In the rows, zero is written as 128.
The rows of X fall into 3 groups, and each row is roughly a mix of its group's hidden directions.
X (105 x 10):
[[139 122 146  95 159 116 140  77 116 172]
 [121 106 162 112 116 160 155 111 130  70]
 [176 130 143  93 173 161 145 121 144 122]
 [109 155 102 147 101 146 102 179 139  97]
 [104 177 164 116 177 147 116 136 133 115]
 [190 126 136 149 162 108 142 146 106 103]
 [186 132 125  97 174 146 139 126 147 145]
 [119 133  89 146 129  86 113 132 119 188]
 [153  96  77 110  87 112 126 116 126 157]
 [ 94 188 131 127 142 114 104 136 125 170]
 [139 181 148 135 156 156 101 158 146 101]
 [105 118  83 144  96  90 112 126 120 171]
 [130  92 105 173 134 119 148 179 130 152]
 [ 85 150 110 160  90 145 105 165 125 112]
 [ 69 121 129 151  76 110 116 121 114 117]
 [ 81 103 109 161  79 105 125 133 111 128]
 [ 89 125 119 133  96 144 137 154 146  68]
 [ 72 114 102 126  75 135 123 120 135 151]
 [120 173 138 165 139 140 107 177 146 105]
 [117 155 167  90 184 145 132 125 135 145]
 [183 149 134 140 170 115 124 166 116 109]
 [188 140 142 142 177 114 136 144 118 109]
 [110  80  99 147 102  94 151 118 106 157]
 [126  98 122  80 109 121 141  69 118 142]
 [106 109 100 108  60 144 147 117 130 115]
 [167 164 121 142 183 127 113 158 141 143]
 [ 76 106  99 147  83 142 132 146 134 104]
 [110 141 153  81 153 128 141 112 131 184]
 [149 182 129 118 161 154 104 144 150  95]
 [103  93 101 155 101 121 142 173 137 162]
 [115  89 106 165 125 137 156 181 146 121]
 [173 163 126 146 184 118 113 143 131 145]
 [126  90 147 118 131 112 151  87 108 180]
 [139 107 148  99 158 123 146  81 115 174]
 [179 155 132 135 181 116 118 142 129 158]
 [178 145 144  95 169 155 138 126 154 112]
 [177 106 125  89 147 156 156 118 160 137]
 [ 79 160 122 119  99 162 113 139 129  87]
 [143 102 132  75 138 135 144  72 113 139]
 [178  68 139 126 143 120 158 117 131 131]
 [172 159 127 139 185 124 114 150 133 151]
 [183 129 150 142 179 116 133 135 106 104]
 [113 128 154 121 115 182 133 136 156  76]
 [153 173 103 140 156 123 108 165 146 163]
 [101  66 128 139  91 128 153 114 106 119]
 [174 143 141 145 179 108 136 159 152 142]
 [ 72 102 119 110  82 144 128 112 134 154]
 [174 169 128 135 184 124 109 139 131 139]
 [ 95  91 117 139  75 129 153 140 127  92]
 [115 112 100 140  66 126 123 158 134  91]
 [135 174 138 161 153 140 104 176 140 107]
 [101 105 143  99  93 154 141 106 122  77]
 [116 125  93 160  81 150 119 172 135 107]
 [125 170 130 174 143 118 107 181 135 128]
 [ 76 121  97 151  79 129 123 143 126 100]
 [110  81  91 144 100 102 144 122 113 167]
 [148 178 136  88 121 132 106  90 117  98]
 [126 147 148 153 155 146 129 195 151 115]
 [146 159 163 105 146 117 112  73 112 103]
 [144 119 148 111 161 102 139  80 114 175]
 [171 160 127 128 182 129 115 159 138 152]
 [ 82 117 108 124  67 148 120 123 115 104]
 [176  92 121 102 144 106 141  89 123 156]
 [167 167 143 111 161 151 130 142 160  94]
 [107 169 146 169 118 130 100 174 142 112]
 [173  87 125 139 130  94 141  81 113 124]
 [105  89 117 106  66 126 156 117 126 141]
 [182 122 158 131 182 121 138 132 110 112]
 [155 136 116 145 136 147 117 144 139  55]
 [146 174 140 129 186 111 109 142 137 156]
 [ 97  78 125 117  99 112 157  89 110 142]
 [ 86  96  93 135 120 108 132  98  90 153]
 [ 79  83 111 147  97 149 141 144 126 103]
 [ 76 152 107 132  91 161 107 158 126 130]
 [183 148 122 153 153 105 135 166 120 100]
 [181 147 130  99 162 161 130 135 161 116]
 [143 115 118 127 115 155 133 107 128  53]
 [ 71 118 140 158  77 115 122 131 116 112]
 [130 146 106 160 113 145 112 178 143  81]
 [100  99 158 128 113 127 139 105 107  67]
 [134 117 171 116 177 125 148  90 117 160]
 [178 175 138 110 160 111 118 129 141 159]
 [ 97 168 109  86 127 150 110 139 135 172]
 [118 103  88 127  60 119 122 114 117 114]
 [185 136 128 156 162 111 140 152 116  94]
 [105 138 108 140  84 141 115 166 138  78]
 [183 133 144  80 153 148 134 111 150 139]
 [138 134 156 146 138 174 131 166 144  79]
 [156 188 143 128 157 133 104 155 156 120]
 [107 176 137 170 130 101  98 160 116 115]
 [141 132 130 167 140 150 116 148 131  60]
 [128  98  91 142  63 136 139 133 130 102]
 [121  94  95 166 107 129 153 179 136 121]
 [114 148  97 143  91 141 107 173 141  89]
 [ 85 154 151 159 112 120 114 138 109  77]
 [149 165 163  82 153 149 119 103 142 108]
 [ 85 111 102 151  78 130 138 147 134  92]
 [120 131  97 122 117  85 111 108 119 189]
 [158 140 165 107 141 114 126  74 102 100]
 [133 102 118  80 123 118 138  70 110 150]
 [ 88  81 112 126  98 131 130 106 118 173]
 [173 142 149 120 175 112 124 125 128 176]
 [106  86 107 163 110 122 150 173 141 151]
 [ 69 123 120 174  93 119 116 148 120 126]
 [ 72 183 141 113 121 140 116 154 137 129]]
One row of each group comes first, with its name. Which group is each row after those in?
[123 137 103 135  88 138 120 166 146  71]
R
[179 133 145  78 150 142 145 106 152 120]
F
[ 69 119 105 118  76 147 125 125 145 134]
L

[124 176 135  92 116 137 100  84 124  98]
L
[161  84  98 150  88  94 138 111 120 126]
R
[170 117 123 121 162  90 106  84 108 142]
R
[120 168 147 169 136 137 104 176 134 100]
F
[150 162 160  95 163 136 105  88 114 111]
L
[134 101  83 147 158  92 157 125  99 151]
F
[ 86  80 104 139  85 119 140 110 111 140]
F
[109  88 111 145 119 150 155 184 152 123]
L
[185 131 132 158 165 107 141 154 113 105]
L
[ 75 109 115 163  94 124 135 130 131  86]
L
[ 98 111  94 123 100  92 123 101 120 177]
F
